In the rows, 128 means zero.
The rows of A fall into several groups, which share some directions, and each row is roughly a mix of its group's hidden directions.
A, 103 rows:
[[106 113 151  94 168 150 155 140 120  99]
 [168 164 111 107 149 117 114 117 135 169]
 [136 102 129  87 146 119 166 155 128  94]
 [175 138  88 103 133 119 100 111 125 104]
 [194 142 112 129 111 127 103 145 113 126]
 [106 117  87 122 141 144 160 111 132 174]
 [148 160 125 117 118 127 118 103 138 189]
 [101  98 132 110 161 121 125 148 148 175]
 [114  83  92 129 139 135 145  88 133 103]
 [156 155 167  97 139 125 115 124 105 166]
 [130 164 102 116 115 124 120 143 117  69]
 [138 114 170 119 108 104 132 132  80 157]
 [105 115 156 156 130 150 131 134 153 181]
 [100 108 149 112 164 153 145 147 110  90]
 [111 104 162 138 118 120 135 167  98  90]
 [119 134 119  78 164 125 143 141 117  87]
 [175 109 105 120 110 147 122  85 127 106]
 [158 115  76 113 130 107  90 120 121 114]
 [150 171 139  99 162 134 122 146 124 165]
 [ 77 112 144 137 151 128 106 167 113 144]
 [151 141  89 133 106 165 103 132  95 147]
 [164 136 131 171  78 128 129 107 124 124]
 [116 139 110 144 127  89 121 152 154 178]
 [106 151 120 111 153 155 150 147 128 179]
 [104 169 146 143 129 107 146 161 133 168]
 [ 95 147 115 161 108 133  87 157 148 141]
 [127 102 118  76 163 108 150 151 133 125]
 [141 147 169 114 137 159 160 108 149  98]
 [121 163 108  94 148 128 122 130 109  77]
 [166 140  99 128 102 143  99 130 130 173]
 [136 145 168 147 157  82 143 113 147 114]
 [123 140 128 132  94  95 184 119 127 104]
 [104  91 132 136 125 124 132 179 161 149]
 [142 134 186 101 136 125 122 134  89 142]
 [164 149  87 110 116  88 131 116 138 107]
 [178 120 103 134 140 144 116 119 173 108]
 [130 156 112 167  82 129 107 145 133 100]
 [116  89 140 140 141 174  92 126 113 148]
 [144 117 111 122 148  92 147 171  91 142]
 [142 139  83 145 125 176 114 109 116 152]
 [158 137 115 142 113 106 110  87 124 175]
 [124 126 176 100 140 159 120  85 121 122]
 [140 127 165 126 121 171 162  98 134 102]
 [111 129 187 105 147 158 129 134 107 114]
 [116 137 140 118 111 112 139 139  82 181]
 [127 102 122 122 143 137 129 121 191  95]
 [ 97 131 148 165 130 153 101 116 137 171]
 [125 126 115 100 167 128  79 150 112 104]
 [152 179 132 139 131 140 120 137 126 179]
 [ 97 144 157 152 112 115 170 143 142 160]
 [134 140 138 120 142 107 141 185  94 154]
 [126 106 104 111 106 150 105 131 183 147]
 [121 137 132 144 143 127 108 147 161 189]
 [156 132 158 124 126 180 146  93 134 112]
 [116 157  87  89 148 103 105 145 126 113]
 [108 115 163 123 131 124 146 175  85 128]
 [ 94 113 154 135 123 109 168 131 174 125]
 [162 144 127 152 168 126 160 103  98 138]
 [ 93  96 116 155 114 138 140 135 140  78]
 [107 103 156 155 111 154 147 167 144 106]
 [171 136 127 106 155 166  96 109 136 114]
 [102 119 149 136 115 165 118  93 155  91]
 [175 134 120 127 101 142 154  83 137 112]
 [131 132 134 108  98 115 123 162  70 140]
 [171 129 102  93 124  95 150 122 116 101]
 [119 122 151 108 172 142 132  88 114 162]
 [117 114 157  95 108  95 142 166  99 133]
 [ 97 151 174 119 131 162 134 160 121 143]
 [151 105  94 151  99  94 117  96 138 111]
 [172  90 147 137 107 121 168 111 127 134]
 [108 176 122 114 154 144 101 100 105 111]
 [166 117 124 137 163 126 144 108 177 114]
 [110 106 174 129  98 146 121  86 122 114]
 [142 125  89 136 141 174 142 110 102 159]
 [ 90 119 140 142 161 131 149  98 169 112]
 [107 127 116 152 155 155 128  96 164  92]
 [127 181 156 137 129 123 159 141 148 159]
 [127 139 159 152 135 159 122  75 110 148]
 [167 139 143 148 172 106 159 108 123 116]
 [113 129 127  98 162  97 119 148 166  96]
 [174 150 163 113 119 104  98 112 115 141]
 [165 102 132  92 106 107 121 165 151 126]
 [ 83 131 116 149 145 164 129 105 128  89]
 [ 90 127 182 134 107 154 132 149 118 118]
 [121 109  64 143 127 114 152 126 135 154]
 [139 138 121 113  83 121  95 153 115 170]
 [105 108 111 164  75 126 131 106 147 128]
 [153 168 137 108 134 147 133 124  88  90]
 [ 98 128 102 120  98 166 106 144  92 116]
 [135 121 145 103  96 102 107 171 118  95]
 [111 135 174 132 143 146 155 130 176 139]
 [136 121 122 132 160 137 171 104 110 175]
 [125 115 139 156 124 127 110 108 140 194]
 [ 93 120 103 129 110 162  99 118 172 128]
 [ 83 130 155 137 114 119 166 146  96 111]
 [ 92 101  82 152 116 129 161 143 133 138]
 [147 119  98 133 141 132  77 132 141 172]
 [109 101 143 129 107 151 128  66 137 121]
 [109  99 110  98 110 151 144 141 112 175]
 [162 137 134 115 139 126 138  67 101 137]
 [146 106 140  96 106 107 119 171 135  91]
 [176 132  95 101 135 121 108 105 145 100]
 [122 111 139 107 132 114 166 131 112 186]]
Each list below has one row that fits no group; the rest each fit one group, if only roughly. Name that row.
- Q_398: [130  98  92 123 128 106 147 111  99 173]
- Q_437: [139 110 117 126 137 105 118 104 132 194]
- Q_69: [167  98 121 121 128  99 140 104 131 174]
- Q_931: [139  83 106 140  92 134 138  94 105 110]
- Q_791: [149 164 113  99 144  98 125 132 173 117]
- Q_193: [ 98 128 166 143 159 170 127 107 122 148]
- Q_651: [ 68 138 155 133 119 118 113 132 133  93]
- Q_45: [125 153 160 139 116 117 123 191 114 127]
- Q_868: [ 91 112  99 132 151 175 148 110 125 144]
- Q_309: [121 116 120 138 158 150 145 120 125  64]
- Q_814: [136  96 176 151 106 127 142 140 152 158]
- Q_127: [108 123 107 118 169 129 164 172 110 134]
- Q_409: [153 196 135 113 145 122 131 138 137 141]
- Q_754: [154 155 105 140 119 117  99 121 170  92]
- Q_133: [146 114 151 109 149 146 112  75 129  97]
	Q_814
- Q_881: [123 130 140 148 109 104 119 184 113  92]
- Q_807: [150 115 139 141  92 152 169  87 133 135]
- Q_75: [115 156 104 124 141 114  86 115 124 177]
- Q_284: [128 101 137 157 105 168 126 111 112 171]
- Q_265: [107  97 106 125 104  84 150 129 120  94]
- Q_46: [105 110 137 130 159 126 152 100 178 148]
- Q_532: [ 99 111 113 135 148  99 132 187 121 126]
- Q_257: [113 112 163 136 114 138 178 108 161 115]
- Q_856: [135  95 119 115 111 116 155  97 138  77]
- Q_159: [103 145 130 144 113 133  84 124 149  79]
	Q_532
- Q_753: [117  88 151 102 155 142 170 149 130 114]
- Q_950: [130 109 164 138 121 158 165 133 121  83]
- Q_903: [114 160 105 128 139 108  84 117 131 171]
- Q_287: [ 99 139 130 141 129 132 145 197 128 132]
- Q_71: [128 102 148 147  86 121 112  87 132  97]
- Q_636: [123 110  91 134 147 172 131 101 165 121]
- Q_555: [149 159 128 150 136 109 107  73 138 111]
- Q_718: [134 130 131 134 143 125 112  78 121 184]
- Q_607: [ 90 124 143 137 130 124 134 102 183 154]
- Q_345: [133 139  88 134  98  91 104 160 148 141]
- Q_894: [ 91 137 103 143 106 169  92 122 130 108]
- Q_958: [146 171 110 134 116 135 109 104 166 161]
	Q_555
- Q_217: [ 91 149 136 125 167 148 105 102 121 162]
- Q_844: [140 114 155 145  98 106 109 146 112  78]
- Q_653: [155 114 146 113 147 108 159 148  99  86]
- Q_180: [157 132  99 110 149 128 134  92 177 133]
- Q_209: [174 126 109 125 116 133  96 133 173 105]
- Q_204: [125  97 136 154  87 132 169  95 121 126]
- Q_790: [143 105 153 104 144  96 172 136 119 158]
- Q_174: [119 141 128 161 169 139 138  88 152 100]
- Q_674: [ 83 137 155 135 144 169 129 151 128  98]
- Q_349: [ 74 111 156 102 106 109 138 148 125 139]
- Q_168: [131  96 108 125 103  95 152 104 146  89]
- Q_70: [ 93 108  90 115 110 172 107 135 141 122]
	Q_180
- Q_381: [117  99 166 102 134 133 145 109  83 148]
- Q_135: [142 129 138 134  99 157 164  93  96 104]
- Q_756: [142 160 169 140 131 177 153 118 130 138]
- Q_826: [127 163 104 113 138  72 130 153 121 112]
- Q_744: [141 154 158 115 101 139  84 148 111 157]
- Q_175: [106 145 114 129 126  69 143 155 152 142]
- Q_408: [119 125  85 112 163 137 158 140 125 169]
- Q_730: [ 78 142 118 112 161 131  94 149 138 148]
- Q_336: [165 150 113 130 136 123  96  95 158  95]
- Q_372: [151 123 100 155 115  93 111 133 149  83]
- Q_695: [145 103  92 149  94  85 136 128 115 147]
	Q_744
- Q_294: [127 120  99  97 174 157 145 101 130 148]
- Q_353: [140 112 141  99 131 113 164 156  78 127]
- Q_356: [159 146 132 155 160 113 149  95 133 165]
- Q_379: [139  82 125 133 126  97 136 123  89  90]
- Q_904: [125 157 126 140 137 132  95  80 115 167]
- Q_647: [163 136  96 131 121 153 103 141 104  85]
- Q_550: [132 129 165 113 127  76 147 156 101 125]
- Q_223: [132 120  92 128 122 176 112 135 106  86]
- Q_490: [151 104 107 136  84 121 158  90 123 112]
- Q_915: [181 123 127 134 154 117 158 121 134 167]
- Q_872: [161 118 107 154  87  97 121 133 146 158]
- Q_120: [101  80 131 142 112 110 159 147  95 126]
- Q_705: [142 112 118 103 140 123 124 169  71 131]
	Q_705
- Q_86: [151 183 133 131 124 145 129 136  82 143]
- Q_456: [170 163 110 143 100 124 140 109 133 165]
- Q_745: [104 133  81 156 108 125 144 137 148 166]
- Q_423: [196 119 118 129 151 119 149 126 138 146]
- Q_559: [123 125 129 139 105 141 149 163 131  67]
- Q_49: [128 138 142 139 136 124 136 132 188 173]
- Q_461: [ 78 100 128 123 148  96 120 160 148 125]
- Q_781: [140 131 176 103 158 131 117 147 102  96]
- Q_860: [123 145 111 160 117 120 114 163 162  85]
- Q_380: [ 96 135 114 110 150  77 129 161 136 109]
- Q_150: [ 95  90 123 103 150 101 128 159 155 115]
- Q_554: [117 126 160 104 129 155 138  86 113 168]
	Q_150
- Q_327: [132 137 142 130  90 134 119  88 139 179]
- Q_966: [114 148 113 132 146 102  97 164 141 173]
- Q_696: [ 87  97 139 109 142 125 161 120 156 159]
- Q_834: [101  91 108 107 136 167 153 138 112 101]
- Q_52: [139 160 125 143  96 120  71 136 143 113]
- Q_114: [113 119 106 153  94  83 154 132 136 157]
- Q_417: [130 143 170 129 146  88 157 126  94 145]
- Q_505: [144 153 160 110 158 177 104 129 127 122]
- Q_561: [116 137 168 128 164 169 107 144 137 154]
- Q_452: [117 139  97 164 103 110 133 177 145 125]
- Q_993: [125 174 168 112 143 162 108 137 148 127]
- Q_203: [116 138 125 148 137 127 109  97 192 134]
- Q_912: [ 98 134 108 174 101 121  93 128 137 102]
	Q_912
- Q_976: [154 111 164 130 138 144 159  82 106 133]
- Q_399: [153  89  95 134  99 133 121  91 104 115]
- Q_76: [ 87 162 125 161 121 143  96 108 123 105]
- Q_13: [128 144 141 147 135 120 109 105 194 127]
- Q_387: [106 150  96 115 151 113  85 131 139 164]
- Q_685: [100 104 137 144  99 137 152 125  76 111]
- Q_332: [157 120  95 133 135 160 121 107 166 162]
- Q_270: [103 103  97 148  93  92 137 138 100 139]
- Q_520: [152 173 120 118 138 145 102 102 169 135]
- Q_892: [115 143 159 140 121 128 126 193 124 108]
- Q_315: [113  79 137 153  95 145 152  98 131 128]
- Q_58: [104 126 178 126 161 166 117 145 141 137]
- Q_612: [ 99 147 135 130  91 131  93 149 102  93]
- Q_153: [128 149 171 133 129  76 138 136  99 142]
- Q_396: [107 121  90 147 100 169 103 141 106 140]
	Q_396
- Q_321: [ 71 137 134 127 154 147 104 158 143 133]
- Q_460: [153 114  88 117 107 164  98 135 158 133]
- Q_64: [112 158 135 105 171 116 101 168 128 115]
- Q_762: [162 111 105  83 143  89 148 120 124 137]
- Q_90: [127 154 169 111 139 166 105 102 152 113]
- Q_140: [ 87  67 144 140 126 141 133 125 133 118]
- Q_415: [143  87 141 133 114 169 141  86 135 113]
- Q_297: [140 149 136 154 162 120 144  86 134 167]
- Q_741: [116 132 115 124 144 179 132 134 147  76]
- Q_572: [121 128 124 137 139 148 125 141  99  61]
- Q_773: [124 145 104 122 123 108 112 147  65 113]
- Q_163: [ 99 157 132 160 137 147 113 111 111  81]
- Q_131: [134 151 161 119 147 177 121 129  90 111]
	Q_741
- Q_888: [133 122 133 155 108 116 105 141 146  66]
- Q_988: [155  73 107 121 114  86 122 129 127 135]
- Q_59: [167 155 155 137 121  80 111 133 143 144]
- Q_31: [ 84 124 132 133 157 143 169 111  94 125]
- Q_783: [104  92 135 158  85 125 163 115 123 141]
- Q_197: [154  98 127 138 101 163 140  86 110 110]
- Q_563: [130 124 136 119 115 115 103 132 194 101]
- Q_123: [167 138 117 133 133 112  90  98 152  93]
- Q_29: [120 126 134 160 102 121 109 152 144  72]
- Q_432: [156 112 158 125 109  95  97 104 111  96]
- Q_956: [174 114 123 130  95 107 160 134 127  92]
	Q_988
- Q_291: [139 186 137 111 155 111 126 154 152 135]
- Q_573: [127 106 114 152  78 107 168 109 131 135]
- Q_963: [168 131 148 118 132  91 153 141 106 166]
- Q_568: [148 170 113 122 132 140 104  96 171 142]
- Q_431: [130 127 174 143 119 127 147 115  78 101]
- Q_644: [126 134 130 130 113 143 145 154 121  60]
- Q_543: [137 126 137  80 170 133 157 106 112 109]
- Q_779: [140 135 125  98 147 140 130  82 125 178]
- Q_129: [107 136 121 113 172 150 153 175 116 134]
- Q_592: [ 61 140 137 146 137 138 130 109 140 105]
- Q_524: [124  99  84 124 101  86 126 118 113 102]
- Q_999: [160  98 131 111 119 115 176 145 126  95]
- Q_371: [157 150 106 147 118 151  91 133 101  92]
- Q_876: [111 154 127 139 116 153 131 154 123  68]
	Q_431
- Q_932: [167 172 107 140 105 104 145 119 141 152]
- Q_360: [134 125 156 141 136 121 148  85  98 172]
- Q_365: [138  99 108 125  88 121 153  97 115  91]
- Q_615: [116 168 125 119 150  83 126 162 149 145]
- Q_595: [ 96 125  95 138 127 184 116 107 145 122]
- Q_87: [124 156 164  96 161 166 115 114 136 120]
- Q_862: [109 155 125 140 137 128  83 102 130 175]
- Q_893: [135 119 107 118 121 122 137  86 118 187]
- Q_964: [113 117 149 145 104 151 164 115  83 104]
- Q_877: [165 102  96 129 123 151  88 103 114 137]
- Q_94: [ 79 145 141 145 134 167 108 146 135 101]
- Q_642: [145 132 132 107 135 142 119  67 130 165]
- Q_973: [116 132  93 103 177 155 146 112 143 142]
- Q_445: [133 122 166 159 110 167 152 121 118  94]
	Q_360
- Q_68: [150 162 122 149 121 131 106 136  77  98]
- Q_495: [145 141 146 113 158 174  86 132 109 122]
- Q_494: [164 121 150 116 154  85 166 131 127 139]
- Q_162: [ 95 145 127 144 107 138 147 167 129 175]
- Q_466: [134 157 120 145 108 144  99 140  75 104]
- Q_166: [142 117 166 150 136  83 151 125 119  92]
- Q_818: [101 104 141  94 110 120 150 157  89 147]
- Q_449: [ 87 149 120 151 109 144  84 112 150 115]
- Q_288: [115 181 144 116 129 157 125 137 150 166]
- Q_240: [145 120 123  93 160 141 102 120 131  76]
- Q_458: [114 114 102 167  87 101 139 160 126 132]
- Q_199: [145 160 170 100 164 144 116 150 116 126]
- Q_624: [138 119 124 109 124 129 159 133  98 189]
	Q_166
- Q_618: [104 157 112 152 107 152  77 112 141 128]
- Q_317: [140 136 134 138 101 143 150 142 119  63]
- Q_242: [105 151 131 148 128 138 111 129  97  70]
- Q_691: [173 102 108  96 122 138 147 152 102 145]
- Q_188: [136 129  84 113 120  69 123 140 132 112]
- Q_232: [106  90 129 109 106 106 103 166 104 145]
- Q_656: [152 136 107 101 187 122 144 143 110 141]
- Q_84: [189 111 135 106 132  98 141 149 135 134]
- Q_558: [ 98 143 122 139 129 150 137 115  72 160]
- Q_812: [130 173 118 112 154 114  96 163 101 132]
- Q_454: [175 126 114 123  97 110 152 129 120  85]
- Q_361: [185 110 121 119 140 122 139 125 171 146]
- Q_763: [147 147 133 136  93 128  99  80 156 142]
	Q_232
